A state moves one step at a time under one of 7 hidden systems, and each row is a state written as 26 numbers. Each run below is a few steps of one system.
path 1, Matad:
[[ -7   2 -14  25  -1 -14   8  15  20 -13   9 -18  19   9   3  -8  -6   3
  -12 -18  12  25  -5  -9  12  10]
 [-20   0   3 -21  12  31   6  -5 -10  -7   4 -14 -13  -3 -10  15  -7 -14
  -18  -8 -11  -2  13  -5  24   0]
 [ 18  -7  11  -7 -24   8  -5   3 -29  13   9  17 -12 -15  10   1  14   8
   24  16 -12  -3 -10   0   7  -1]
 [ 14   6   5  29   9 -14  -2  -9   7 -13  -2   5  20  23   5 -12   9  14
   12   4  18   6 -17  17  -5  16]
 [ -4  19 -17   3  14   9  20   4  19  -6   1  -4  -6  11 -16 -11 -12 -12
  -38 -15  20  -3  13  -6   9  -5]
 [-12  -8 -11 -20 -19  13  -1  18 -13   9  14 -15 -11 -26   5  14  -2  -4
   -1 -11 -24  13   6 -26  24  -4]
 [  1 -17  30   0   1   6 -14 -19 -30  -5   3   7   5  -1  14  16  16   9
   28  15 -14  -1 -17  20   2  13]
 [ 28  12   4  25   7  -9   9  -5   8  -5  -7  24   0  28 -12 -30   6   2
    0  19  31 -14  -5  21  -9  -1]]
path 2, Mifi, 8 rows:
[[-10   0  -4  14  -1   7   5   2   6 -21  13 -21  17   8   0  -1  -3  -2
  -10 -10  22  20   0   4  22  18]
 [ -1   7  -3 -15   4  32   8  -2 -16  -3   8  -4 -17  -2  -7   4   1  -8
   -9  -2  -4  -3   8  -4  33   2]
 [ 22  15 -11  -1 -10   6  -4  -4 -12   8   6   7   1  -7  15  -1  13  17
   19   0   5   5 -12  -1  15  14]
 [  5   2   2  21  12  -3   6  -7   4 -14   4  -3  12  16  -2  -8   8   2
   -6  -1  24   5  -8  16  14  12]
 [ -3   6 -16  -6   0  14  10   9   4  -2   6  -9 -10  -2 -13  -6  -3 -12
  -20  -5  13  -1  14  -7  25  -4]
 [ -2   8  -8 -13 -14  17  -4  -1 -13   2  11  -9   1 -15  12  11   0   9
   10  -8  -7  13  -3 -12  16  13]
 [ 13   0  13  10  10   5   0 -15 -17  -6   4  10   2  10   7   1  16   8
   10   7   4  -2 -15  17  13  11]
 [ 15   8 -13  13   4  -5   7   6  11  -1  -1   4  -2  11 -12 -20   6  -3
   -9   4  25  -6   5   5  12  -3]]
path 3, Mogon:
[[ 11  -5  -6  11 -11 -13  10   6  -7   8  16   7   0 -14  11  -1  17   2
  -12  -7  15   6 -12   2  13  -2]
 [ -9 -10  -5  -4 -16   8 -12   8   4 -10   2 -20   9  -4  -9  -4  -2  -6
   14  12  16   6  13   3  14   8]
 [  7  19   7   0   5  28  10  -5  -9  -9   1  10  -9  20  -7  -9 -11   1
   -2   5  -4  -2   1   1   5   8]
 [ 19   8  -8  13   6 -15  -1   0  -4   9   0  10   1   1  14  -3  15  16
   11  -7  -7   4 -19  -4   6   3]
 [ -7  -6 -16  -7   4  -5  -7  -5   7   1   2 -18   7 -16   0   8  14  -5
   -8  -7  25  -1   6   6  19   3]
 [ -5  -5   9   2 -21  20  13  14  -8  -9  14  -1  -6   3 -12 -10 -12 -13
  -12   9   8   7  10  -2  10  -1]
 [ 14  11   4   1  -5  10 -10  -1  -8  -2  -7   9  -1  13   2  -9  -3  14
   32  14 -16   2  -5  -4  -4  10]
 [  7  15  -9   4  29  -8   0 -22   2   3  -6   3   4   3  11   9  16  10
   -7 -16   7  -5 -14  10   6   8]]
path 4, Matad, 8 rows:
[[ 10  -2  15  -2  -6  18   0 -13 -18  -6   6  10  -3   4  -5  -4   9  -4
    6  21  22 -10   1  23  11   8]
 [ 18  17  -7  20 -13   3  11  14   6  -5   6  10   2  19  -2 -24  -9   8
    2   3   7  12  -5  -9   2   7]
 [ -7  17 -19  -2  19   8   6  -5   6  -4   3 -15   2   1   5   9  -2   5
  -15 -27  -4  12  -3 -13  21  10]
 [ -5 -17  12 -10  -6   9   8  -1 -24   6  16   3 -12 -21   4  16  14 -11
  -16  -1  -1  -3  -3   6  20  -7]
 [ 11 -16  16  14 -16   1 -10   9 -12 -10   3   3   4  10  -5 -15   9   2
   31  28   4   3  -4  11  13   6]
 [ 11  35 -10   8   8  15   6 -11  12 -12  -6   5   8  26  -3 -15 -14  11
    0  -2  17   2   0   3  -7  19]
 [  1  16 -20   0   9  -1  22   9   3  11  10   2 -13  -8   7   4  -2   0
  -35 -31  -9   7  -5 -21  13  -9]
 [-15 -34   6  -7  -3  -3 -11   4 -17   1  13 -19   0 -24   5  20  21  -8
    5  -1  -6   5  -3   3  33  -3]]
path 5, tiv:
[[ -5  11  -5 -23   7  17  -5  -7   6   4 -15   2 -13   3 -16  -2 -12 -10
   -3   9  -2 -19  21  -1 -12  -9]
 [ 12  13  -2   3  -6  -8   7   1  -6  14   2  18  -3  -6  18   4  -1  16
    1 -13 -20   5 -17 -12 -19  -2]
 [-16 -22   3   7  16 -25 -13  -2  10  -4  -7 -14  12  -3   1  10  12  -4
    1  -4  -1   0  -3   8  -1  -5]
 [ -8  -5   4 -13 -17   9   5   6   2   3   1   4  -8  -9 -14  -3 -11 -17
  -16  10  13 -11  17   3 -13 -12]
 [  6  11   1   4  -8   4  -3  10  -1   0  -5   8  -1  13   3  -9 -14  12
   18   3 -27   8  -5 -16 -13   2]
 [ -5   5  -4  -7  30  -9 -10 -21   5   4 -14  -4   4  -1   7  15  11   6
   -1 -11  -6  -9  -6   7  -5   2]
 [ -3 -15   4   3 -11 -15  11   9   0   9  10   8  -4 -17   0   2   7 -12
  -26  -4  13  -4  -1   4  -7 -17]
 [-10 -10   1   2 -20   2 -10  20   7  -8  -3 -12   6   4 -11 -10 -15  -4
   19  13  -9  10  12 -11  -4   0]]
path 6, padoz, 8 rows:
[[ 16  15 -12   0 -11   8   7   1  -1   3   7   6  -3  -3  -1 -10   4   2
   -6   1  24  -1   1   3  10   5]
 [ -7   3  -3  11  -4   4   4   8   6 -13   7 -12  12   9   2  -3  -9   3
    0  -7  -1  19  -3  -7   8  12]
 [ -5   1  -7  -8  12  13  -1  -2  -2  -4  -1 -10  -7   1  -9   2   5  -6
   -3  -1   0  -4   8  -1  25   0]
 [ 12   5  -1   0 -14  11   6   1 -13   2  11   8  -4  -5   5  -3   6   3
    1   3  10   3  -5   2  13   6]
 [  0  -5   0  15  -4  -5  -2   7   6 -11   2  -8  11   9  -3  -9   0   0
    5   4  10   9  -1   3   8   7]
 [ -3  12 -12  -5   9   9   4  -1   8  -4  -3  -6  -3   5  -8  -3  -6  -4
  -12  -6   7  -3   9  -4   8   0]
 [  2   5  -4  -3  -6  12   6   3 -11   2   9  -1  -6  -6   6   4   1   4
   -1  -7 -10   9  -5  -9  14   5]
 [  1 -11   4   5  -2  -1  -6  -1  -6  -5   4  -5   5  -1  -1  -1  12  -1
   10   9   9   1  -2  10  16   5]]
path 7, Vad (8 x 26):
[[  9   7  -4  18  17   7  15   9  -7  -8   7   1  -9  19  -2  -9   6   4
   -6 -10 -16  10 -11 -11  35   2]
 [  1   3 -22 -17   4  -9 -18 -15   8  13  -7 -11   7 -24   7  12  18   4
    5  -5  22  -9   3   6   5   4]
 [ -4  -5  20   8 -23  19  15   2 -12 -15  20   3   5   3   0  -2 -10  -8
  -14   7  19  10  -1  11   0  10]
 [ 11   5 -16   6   6   3 -10  14   3  -2  -7  -8  -6  14 -10 -16   5   6
   25   8 -14   3   4 -15  29   2]
 [  4  25  -9 -15  13   7  -2 -28   6   6  -8   5   4  -4   7  10  -1   7
   -9  -8  19 -12   0  11 -19   9]
 [ -3 -13  10  21  -2  -3  18   9 -10  -9  21  -1   2   1   6   2   8  -4
  -20 -11   5  16 -14   3  23   2]
 [ -1 -10 -18 -13 -13  -2 -23   9   7   4  -7 -17   1 -13 -10  -4   8  -4
   24  15   9  -4  17  -3  16  -1]
 [  5  24  11  -7  -6  29   9 -14  -7  -8   0  15  -2  13   0  -4 -19   4
   -2   5   4  -3   2   6 -19  13]]
path 8, tiv:
[[  3   8   6   8   3  11   5  -1  -9  -8   3   2   1  13   5  -1  -4   9
    6  -3 -14  10  -9  -4   8  10]
 [  6   0  -6   1  16  -6  -4 -10  -1   3  -5   0  -1  -1  -1   2  18   1
    0   0   8 -10  -3   9  14   0]
 [  1  -2  -4   3 -16  -2   8   6   2   1  11  -1   3  -9   2  -3   0  -5
  -13  -2  20   5   1   1   2   0]
 [ -5  -1   2   5  -4  11   0  11  -2 -11   2  -8   0  11  -7  -6  -9  -1
    8   4 -10   9   4  -8  12   5]
 [  7  12  -3 -10  11  13  -4 -14  -8   3  -5   4  -6   0   2   4   6   5
    6   1  -2  -9  -1   4   7   5]
 [  8   0   0  13  -1 -13   7  -1  -2   3   7   8   4  -4   9  -1  11   4
   -9  -6  11   2 -13   6   1   0]
 [ -9  -9  -6   6  -4  -4  -2  11  10  -8   2 -14   5   2 -10  -7  -2  -9
   -3   2  10   6   8  -2  11  -1]
 [ -1  11  -1 -14  -7  24   2   0  -8  -2   2   0  -8   0  -4   0 -10  -2
    1   2  -6   0   8  -7   6   4]]
path 9, Mifi:
[[  9  31 -28 -17  16   1  -6 -14  21  13 -20   4  -4   1  -5  -4  -5   5
   -4  -6  10 -17  11  -4 -16  -1]
 [-12  -9   0   8  -6 -20  13   3   1   5  17  -4  10 -22  20  18   3   0
  -29 -27   3  16 -14  -4  -7  -2]
 [-12 -36  15  -2  -3   2 -15  11 -15  -6   1 -13  -6  -4 -12   3  14 -13
   20  20 -14  -2   7   4  28  -8]
 [ 17  21   5 -10 -22  23  -4  -5  -4   0  -6  19  -3  10  -6 -16 -15   5
   21  25  11 -10   8   5 -22   8]
 [  6  26 -10  21  25 -14  17  -1  17  -2  -5   9   6  22   9  -6 -10  15
  -18 -27 -13  10 -16 -12 -16   3]
 [-21 -19 -15 -14  24 -19  -9  -7  10   9  -5 -22   1 -25  -1  23  19 -13
  -20 -17   7  -9   7   3  17 -13]
 [ -5 -29  20 -10 -49  12  -2  15 -25   3  21   2  -4 -27   1   4   2 -12
    9  23   7   4   6   5   4  -4]
 [ 16  15  14  15  -1  18  -6   5  -6 -16 -11  12  -1  40  -7 -24 -15  15
   39  23 -26   6  -5  -5  -5  13]]
path 10, Vad:
[[ 15  15  -8  13   8  -8   9   6   4   7  -3  14  -6  10   4 -10   1  10
   -2  -8 -13   1 -11 -12  -2  -5]
 [-15  -3 -10  -5  11 -14  -4  -7  13   2  -4 -13  10 -12   6  14   2  -2
  -13 -16   6   1   1   0  -6  -2]
 [ -9 -18  16  -5 -17  11   4   7 -15  -2  12   0  -7 -10  -4   4   0 -13
   -8   9   1   0   5   4   6  -6]
 [ 11   3  -1   2 -11   1 -11  10  -3   1  -7   5  -1   8  -1 -12  -2  10
   30  15 -15   2  -1  -8  -2   2]
 [  1  18  -1   4  24  -6   2 -15  14  -2 -14   7   4  16   0  -1  -5   6
   -9  -8   2  -8  -3   7 -21   2]
 [ -6  -9  -4   6   6 -12  15   7   0   4  12  -1  -6 -11   3   7   9  -8
  -31 -17   3   3  -5  -4  13 -12]
 [-11 -18  -3 -15 -27   2 -15  12  -4   4   5 -14   3 -23   1   8   1  -5
   16   9  -1   6  10  -6   5  -1]
 [  4   7  20  -1  -5  20  -4  -6  -9 -10  -7  11  -1  21  -5  -8 -14   4
   20  20 -11  -4   2   6 -15   8]]
path 11, padoz, 8 rows:
[[  5   4  -4   3  -5  -5  -9  12  -7   6  -3   1  -1   1  13   2  -1  19
   28  -5 -42  14 -13 -23   0   3]
 [ -2 -12  14   3  29 -10  -6 -26  -5  -2  -6   3   4   2   2  13  23  -3
   -5   3  13 -16  -9  29   4   0]
 [  1  -5   0   2 -29  -8  14  17   6   8  10  11  -4 -13  -4 -10 -10 -13
  -24   2  18  -1   8  -4 -21 -16]
 [-10   8 -14  -7   0  -1 -20   4  15  -3 -16 -17  11   5   0   1 -14  11
   28  -1 -20   9   7 -16 -12   8]
 [  1   6  19  -5  30  15   8 -23 -18  -2  -3  14 -14  11   0  12   6  -1
  -12  -3 -16 -14  -8  11   4  -2]
 [ 13 -19   0  14 -19 -26   6  17  -6  14  13  12  -3 -18   7  -5  19  -1
   -6   2   7   2 -11  -2   4 -15]
 [-14   1 -10  -7  -8  -7 -18  -7  22  -7 -12 -18  23  -4  -2   1 -11   0
   10   4  23   1  13   8 -22  10]
 [ -9  13  11  -9   9  26  12   0  -5  -6  -5   7 -15  17 -10  -1 -23  -6
  -11  -2 -29  -3   8 -11 -10  -5]]
path 12, Vel:
[[  5   4  -5  -2   3 -11   5  -8  -1  12   3   9  -1 -15  12   8  11   3
  -14 -12   8  -4  -9   3  -6  -4]
 [-17 -17   0   8  -1 -11  -1  11   9  -7   3 -16   8  -2  -4   2  -1  -8
   -6  -5   0   9   3  -3   6  -3]
 [ -2  -1   2  -9  -9  17  -9   5  -3  -5  -6  -3  -5   6 -14  -8  -7  -5
   14  17  -3  -5  14  -2   4   0]
 [ 13  17   6  -1  -3   8   5  -9 -10   5   1  19  -3   3  11   0  -3  12
    3  -1  -7  -1 -11   0 -14   5]
 [  1  -1  -7  13  18 -22   3  -6   8   2  -1  -1   7  -1   8   4  14   4
  -13 -14   7   0 -12   5   3  -2]
 [-16 -15  -7  -8  -6  -2  -4  11   9  -1   1 -17  -1 -11 -13   2  -2 -17
  -10   2   9  -2  18  -3   9 -10]
 [ -2   1   9  -7 -19  20  -4   9 -11  -5   1   1  -5   5  -4  -4 -15   1
   19  13 -21   6   5 -10  -3   4]
 [ 18  16   6   6  13   2   0 -19  -9   2  -4  19   1  11  11  -1  10  16
   10   2  -1  -6 -17  11  -7  10]]
path 13, Mogon (8 x 26):
[[  3  12 -24   7  -8 -11  -9   8  21  -2  -4 -13  16   1   3 -10  -5  10
   12  -6  12  13   1 -10  -1  11]
 [ -7   7 -11 -13  10  21   6   0  -7  -1   5 -10 -13  -4  -4   8  -1  -5
  -11 -12 -10   2   6 -12  29   1]
 [ 11 -13  17   3 -19   4   3   2 -24   5  13  15  -7 -10   7   0  13   0
    7  13   1  -1 -10   8   7  -2]
 [  1   2   3   9   2  -4 -12 -12   9 -13  -8  -5  19  12  -3  -6   1   5
   16  11  22   0   0  18  -9  15]
 [  5  21 -17   8  17   3  14   5  14  -4  -3  -1  -5  17  -8 -13  -8   0
  -19 -14   2   2   3 -11  10  -1]
 [  6   0 -15 -11 -17   1  -1  14 -11  17  10   0 -11 -24   9   5   8   4
    4  -8 -14   6  -3 -20  18  -6]
 [-10 -17  19  -9  -8  13  -9 -14 -19  -9   8  -6   6 -10   5  15   8  -5
    9  12  10   0  -1  20   7  11]
 [  8   2  14  24   8  -2   7  -1   7 -15  -4  11   5  31 -13 -20  -4  -3
   -2  15  16  -4  -2  17  -7   2]]
path 14, Vel (8 x 26):
[[  5   7  -9   5 -11 -10   2  16  11   8  -4   7  -1   1  -1 -11 -10   4
    0  -3 -10   3   1 -16 -19  -8]
 [ -7   5  -8 -12  18   3 -12 -12   0   2 -10 -10   1  -3   5  13   5   6
    8  -9 -13  -2   0  -4   6   5]
 [ -5 -19  20   1   0  -2   5  -1 -13   1   6   9  -7  -5  -2   6   7 -10
  -11   7  -2  -8  -2  11  -2 -11]
 [  5  -5  -2  11 -15 -13  -9  10  10  -1  -5  -1  12   4  -2 -12  -3   4
   16  10   7   5   1   0 -12   1]
 [ -5  20  -9 -12  14  11  -2 -12   9  -1 -12  -1   0   6  -3   3 -12   2
   -5  -6  -1  -6   8  -2 -13   4]
 [  1  -6   2   0   8  -7   7   5  -8  11   2   9 -14  -6   4   6   8  -1
  -11  -9 -23  -3  -8  -9   5 -14]
 [ -5 -20   3   2  -8 -12 -15   1  -3  -1   2 -11  11 -11   4   5  14  -1
   16   9   8   2  -2   9   6   3]
 [ -6   4  12   0  -6  11   2  -4   7 -12  -4   3   5  13  -9  -7 -18  -7
   -4  11  11  -3  10   9 -21   3]]

Which system made each run below?
path 15:
[[ -3  13   4   2 -17  25  20  11  -5  -9  14   3  -5   9  -2  -7 -22  -3
  -16  -6  -4  15   3 -13   2   5]
 [ 12  -3   2   3   3  -2 -14   2 -14   5  -6   5  -4   4   7  -1  13  14
   34   9 -27   0 -11  -6  11   3]]

Mogon
path 16, 2 rows:
[[ -8  -5   4   6  23 -27 -12 -17  18   0 -17  -1  17   4   4   8   6   4
   -1  -4   5  -9  -6  15 -30  -2]
 [-17 -11  -4  -9   8 -14  -3   9  19   7 -15  -4  -6  -4 -15   0  -8 -15
  -16  -1  -9 -13  17  -7 -19 -24]]

Vel
path 17:
[[  8  22  -5 -10  11  -1  13  -8  -2  18  -4  22 -14  -6  11   8  -4   8
  -21 -19 -20  -9  -9 -12 -23 -11]
 [ -5 -26  -5  11   7 -40 -15   4   6   8  -3 -10  12 -16  10  10  24   4
    8  -5  -1   2 -13   3   2  -8]]

Mifi
path 18:
[[ -4 -15   6   5   1 -14 -16   0   7  -4 -11  -4   9   4  -6  -3   5  -2
   16  15   4  -6   3  10  -9  -2]
 [  2  16  -2  -3   8   3   9  -6  10   3  -9  12  -6   9  -6  -6 -11  -3
  -16  -2   3 -10   6   0 -21  -6]]

padoz
path 19:
[[ -7   1  -2 -16 -19   7   8   0  -7   9  12   2  -3 -25  11  14  -4  -3
  -17 -11   3   4   1  -6  -8  -2]
 [  2 -16  14  12  -1  -5  -7   7 -14  -4   3   1   1   5   5   0  11   6
   22   8 -22   8 -13   0  14   2]]

Mifi
path 20:
[[ 11  15  -9   0 -21  -7   1  -5  -2  10   9   8  12 -17  24   6   1  17
    3 -11  11  11 -15  -2 -18  12]
 [-18 -19  14  19  18 -10   4   5   6 -18   1 -12   8  16  -8   1   0  -9
  -12  -4  -6   8  -2   5   9  -3]]

tiv
path 21 (2 x 26):
[[-12 -10  10   8  15 -10  -2  -9  10 -11  -6  -6  10   8  -6   3   0  -8
  -12   0  12  -4   2  15 -10  -1]
 [ -1   2  -7 -10 -10   7   0  12   6   5  -6   1 -11  -2 -15 -10 -10 -10
   -4   8  -1  -8  17 -10  -4 -12]]

Matad
path 22:
[[ -8 -17   2  -2  -7   0   7  21 -12   6  11  -3 -14 -12   0   6   3  -7
   -7  -7 -28   7  -1 -19  20 -14]
 [  0 -13  18 -16 -13   8 -16 -13 -16   3  -3   6   0 -11   1   8   7  -3
   20  24   5 -14   5  18 -13   2]]

Mogon
path 23, 2 rows:
[[  6  -8  21  11 -11  16  23  13 -27  -4  22  15 -17   4   1  -3   0  -5
  -14   1 -16   9 -11  -5  20  -5]
 [ 13  -3  -9   2   2  -5 -26  -3   2  -2 -12  -8   8   6  -4 -10  18  10
   41  20   9  -5   1   9  18  11]]

tiv
path 24:
[[ 11   4 -17   8   5 -13  -8   2  14   1  -7  -4   5   4  -6 -13  11   2
    7   4  19  -4   3   3  10   1]
 [-10  11 -10  -6  -8  14  11   1   3  -4  11  -9   2  -6   3   5 -12  -4
  -20 -15  10  11   5  -7   5   7]]

tiv
path 25 (2 x 26):
[[ 18   0   2  14  -2   0   4   1  -7  -2   6  10  -2   8  -3 -13  14   1
    3  11  18  -3  -6  11  17   3]
 [ -1   8 -14  12  -3  -6   8   7  17  -7   4  -7  11   6  -2  -9  -7   0
  -14 -10  21  10   2  -3   1   5]]

padoz
path 26, 2 rows:
[[  2  10  -9  10   8 -20  -4   6  19   4 -14   4   7  11   2  -7  -9  10
    6  -7 -16   3  -5 -12 -25  -5]
 [-21 -11   3  -8  15 -14  -3 -10  11   1  -8  -8   6 -10  -1  16   0 -10
  -19 -11   2  -7   5   6 -17  -9]]

Mifi
path 27 (2 x 26):
[[ -3   0  24  -1   2  11  10 -11 -13  -4   1  16  -5   6   3   6  -8  -3
  -11   3  -9  -5  -5   9 -20  -1]
 [ 16   1 -14  11   6 -18  -6  11   8   9  -9   6  -6   6  -6 -16  13   5
   11   6  -3  -7  -2  -6   9 -10]]

Matad
path 28, 2 rows:
[[ -7  -7  12  15  14 -15   4  -5  11  -9  -5   2   9  12  -4  -2  -1  -5
  -13  -1   7  -3  -3  12 -16  -4]
 [ -1   2 -17  -7  -1  -8  -7  12  15   9 -12  -4  -6  -4 -12  -8  -4  -6
    1   3  -2  -8  14 -12  -5 -13]]

Vel
